In the data rows, the value 128 means zero.
Here are some points:
[148 128  91 128 128 133  85 171 107 149 107 107  90 149 150 128 106 139
 107 134  86  80 137 143]
[179  86  89 150 107  81 128 149  87 107 128 127 167 128 150  87  78 109
 107 132 107 113 170 121]
[124 149 117  86 149 130 128 128 211 191 128 148 156  64 107 128 110 127
  86  93  86 118  45 178]
[142  86 137 107 149 118 149 128 107 107 149 148 135 149 150 108 116  93
 128 134 170 120 133 138]
[173 149  89 171 170 146 106 128 169 149 149 127 142 107 107 170 137 187
 149 130 170  24 140 114]
[ 92 191  85 192 107 107  64 149  87 107 169 127 102  43  86 108 102 161
 213 139  65 157 149  81]
[174 107 160 150 128 137 128 107 149 128 128 107 187 128  43 149 208  60
 128 128 107 143 135 135]
[111 107 154 107 128 133 128 107 128 128 128 148 133 149 107 128 139 101
 128 133 149 150 130 115]
[127 128 115  65 128 180 128 149 149 191  86 169 146  43  86 128 106 125
  86 127  86 120  18 195]
[117 128 106 128 149 102 149 128 107 149 149  86 157 128 150 128 137 134
 128 116 128 105 152  80]
[112 107 141 107 149 149 106 107 128 149 128 127 117 128 107 149 118 111
 107 128 170 146 121 112]
[129 107 123 107 170 165  85 107 149 170  66 127 107  85 128 170  71  99
 107 163 170 100 111 128]
[ 46 128  92 150  64 131 106 171 128 149 128 169 129 128 192 211 100 159
 107 101 107 145  97 164]
[100 128 146 128 128 136 106 128 128 128 149 148 137 149 128 149 149 109
 128 142 149 153 121 105]
[ 97 149 107 150 128 114 106 128 128 149 149 148 121  85 128 108 118 170
 149 151 128 133 122 133]
[121 128 171 192  85 109 171  86 107 128 107 148 129 149 107 170 228  91
 128  82 149 165 106  92]
[109 191  84 171 107  82  42 128  45  86 149 169 114  43 107  87  98 128
 171 124  65 143 110  87]
[166 128 113  86 149 177 149 171 149 128  45 148 122  85 128 108 130 141
 128 137 128 155  98 148]
[ 80 128 163 128 128 127 171  86 107  86  66  86  19 128 107 149  85 137
 149 172 233 140 110 109]
[107 149 115 128 128 207 149 107 107  24  86  65 113  85 213 108 180 228
 107 173 128 212 113 192]
[131 149 103 107 170 133 128 107 211 170 128 148 152 107 107 128  99 141
 107 100 107 124  60 169]
[123 128 145 128 128 133 149 107 107  86 107 107 159 128 171 128 177 134
 128 128 149 154 121 146]
[159  66 127 107 128 120 128 107 128 107 128 127 143 149 128 108 108 104
 128 127 170 119 134 151]
[115 170 106  86 149 162  85 128 128  65 149 107 103 149 128 108 122 147
  86 152 128 177 131  99]
[133 149 113  65 149 170 128 149 169 170  86 169 154  64  86 128 110 123
  86 127  86 142  28 188]
[108 128 139 150 170 175  64  86 107 191  66  86 119  85  86 190 135 121
 107 146 149 130 105  99]
[127 107 182 150  64  93 192  86 128 128  86 210 104 192  64 190 221  32
 128 105 170 161 109  73]
[137 128 197 128 149 123 171 128 107 107 149 107 146 149 171 128 166 113
 128 121 107 144 178 111]
10 more points follow, each with its number after it:
[113 149 141 128 107 116 128  44 128 149 169  86 106 149  86 128 102 137
 107 104 149 140 149  89] 0
[ 98 128  91 171  85 136 149 171 128 107  86 127 116 171 128 149 118 147
 192 144 128 143  98 171] 1
[163 170 117 150 213 149  85 107 169 149 169 107 154 149  86 170 153 130
 128 136 128  69 146  88] 2
[115 107 115 128 128 122 128 171 128 107  86 107  74 128 171 149  95 146
 128  98 107  99 108 184] 3
[148 149  97 107 128  79 149 149 128 128 169 107 143 107 171 149 111 148
 149 143 149  96 159  94] 4
[145  86 138 128 149 119 149 128 128 107 128 127 128 149 128 128 119 110
 128 131 170 131 128 133] 5
[191 128 207 171 107 144 171 149  87 128 149 148 112 171 150 190 159 102
 107  78 107 137 202 148] 6
[141 107 137 107 149 140 128 128 128 107 128 127 127 149 150 128 124 109
 128 144 170 135 129 124] 7
[148  66 133 107 149 134 128 107 149 128 128 127 161 128 128 128 100 107
 128 147 149 128 163 146] 8
[149 128 101 128 128 140  85 171 107 128 107  86  81 149 171 128  95 139
 128 129  86  88 132 139] 9
Which of these numbered points is nearest to each point below, looking only along the 5 directions in which the first points spread most? Its number follows each.
[146 149  98 107 128  62 171 149 128 128 169 107 160 128 150 128 101 152
 128 138 149 108 183 105] > 4
[164 128 118  86 170 176 149 192 149 128  45 148 102 107 107 128 145 151
 149 138 128 146 108 148] > 3
[126 170 108 171 149 149  64 107 190 191 149 148 111  85  86 149 157 187
 149 120 128  32 124 132] > 2
[201 128 193 192  85 162 171 171  66 128 128 148 103 171 128 190 177  85
 128  61 128 134 195 160] > 6
[141 107 136 107 128 130 128 128 128 107 128 127 134 149 150 128 110 116
 128 142 170 121 126 132] > 7
[134 107 136 107 149 122 128 128 149 107 128 127 117 149 150 128 113 121
 128 134 149 130 127 124] > 7
[159 149 120 107 128 123  64  44 149 149 169 107 124  85 150 170 122 168
 128  59 107  66 113 105] > 2
[137 128  93 128 149 107 128 149 128 128 149 107 110  85 150 128  96 171
 149 146 149  79 124 143] > 9
[181 107 103 171 107  44 171 149 149 128 149  65 175  85 171 108 142 115
 128 136 128  76 140  61] > 4
[188 107  85 150  64  66 128 128 107  86 128 127 125 107 150  87  87  97
 107 134  86 119 168 101] > 4
[197 128 198 192 107 158 171 171  66 149 128 148 107 171 128 211 171 101
 107  64 128 121 186 144] > 6
[145  86 137 107 128 115 128 107 128 107 128 127 118 149 128 128 121  97
 128 134 149 126 126 141] > 5
[182 191 119  86 192 136 128 128 169 128 190  65 205 128  86 128 144  63
  86 154  86 117 151  84] > 8
[163 128 105 107 149 188 149 171 128 128  24 148 122  64 128 108 127 148
 128 137 128 154  97 152] > 3
[117  86 146 107 128 136 128 107 128 128 149 169 132 149 107 128 136  87
 107 110 149 145 143 129] > 5
[142 128  94 128 149 109 149 149 149 107 169 107 113  85 150 128  82 169
 149 142 128  80 123 127] > 9
[138 107 127 107 149 138 128 128 149 128 128 127 124 128 128 149 112 118
 107 143 170 135 134 139] > 7
[134 149 127  65 149 169 128 171 169 211  86 148 148  64  86 108 107 126
 107 121  86 121  23 199] > 3
[113 149 135  65 128 174 171  86 232 107 128 107 109 128 192 170 128 173
  43 114  65  98 147 152] > 3
[116 107 141 128 128 136 128 107 128 128 149 148 142 149 128 128 122  95
 107 121 149 146 146 117] > 5
[114  86 151 150 107 167  42  65 149 170 128  65 206  85 107 128 121 105
 171 156 128 118 151 120] > 2
[187 107  89 171  85  63 149 128 107  65 149 127 114 107 150  87  91 107
 107 147 107 135 153 106] > 4
[131 128 136 107 128 129 128 149 128 107 128 127 123 149 150 149 126 128
 128 136 149 130 123 125] > 7
[131 128 134 107 149 156 128 128 149 128 128 148 107 128 128 149  99 123
 128 159 191 121 124 126] > 7
[119 128 151 128  85 129 128  65 128 149 190 107 109 149  86 128 112 138
 107 110 149 144 136  98] > 0
[188 107  90 150  85  72 128 128 107  86 149 127 133 107 150  87 101 111
 107 135  86 117 169 107] > 4
[118 149 157 128 128 132 106  86 128 149 169 107 122 149  86 149  99 136
  86 117 128 123 140 100] > 0
[132 107 133 107 149 138 128 149 128 107 149 148 111 149 150 149 116 116
 128 144 149 115 129 123] > 7
[118 170 107 128 170 148 128  86 149 149 107 107 113 107 107  87 126 151
 128 118 128 110  86 144] > 3
[140 149  96 107 149 106 128 171 128 107 149 107 125  85 150 108  85 157
 171 158 128  93 138 117] > 9
[201 149 116 107 192 133 106 149 149 149 190  86 200 149  86 170 134  70
  86 152  86  78 141 111] > 2
[ 46 128 100 171  64 169 128 171  66 107  86 107 120 171 171 190 114 103
 149 107  86 137  95 167] > 1
[113 107 146 128 128 131 128 107 107 128 149 148 139 149 128 128 135  85
 107 116 149 152 126 115] > 5
[ 79 191  38 150 107 137  85 149 149 191 169 251 144  43 128 170 141 142
 213 208 149  93 156 111] > 2
[102 128 138 128 149 143 106 107 128 128 128 127 126 149 107 149 118 115
 107 135 170 146 121  95] > 0
[115 170  98 150 107  91 128 107 128 128 169  86 115 107 107 128 141 162
 128 122 170 138 175  54] > 0
[122 149 108 107 170 126 128 107 211 170 128 148 138  85 107 128 100 131
 107  94 107 120  65 167] > 3
[109 107 144 107 107 128 128 107 128 128 149 148 142 171 128 128 139  89
 107 115 149 149 129 111] > 5
[144  86 134 107 128 137 149 128 128 128 128 148 126 149 128 149 111 108
 128 132 191 119 126 144] > 5
[141 149 101 150 128  52 149 149 128 128 169  65 197 128 128 108 150 121
 128 116 149  91 175  42] > 4
[176 128  95 171  85  59 128 107 128  86 149 148 118 107 171  87 101 106
 128 153  86 127 149  96] > 4
[195 149 184 171 107 189 149 171  66 170 128 169  82 171 150 170 158 120
 149  29 170  94 139 152] > 5
[ 53 107  91 192  64 153 128 149  87 107  86 107 115 171 150 190 108 126
 149 102 107 154  98 179] > 1
[134 149 114  86 170 132 128 107 190 170 128 169 140  85 107 149  97 127
 107  98 107 120  43 164] > 3
[167 128 209 192 107 170 149 128  66 149 149 148 113 171 107 211 192  93
 107  55 107 151 198 132] > 6
[118 149 127 107 149 105 106 128 107 128 169 169 128  64 150  87  82 152
 107 171 128  82 117 142] > 9
[105 107 141 107 128 126 106 128 128 149 128 148 132 128 107 149 113 109
 107 131 149 153 121 106] > 0
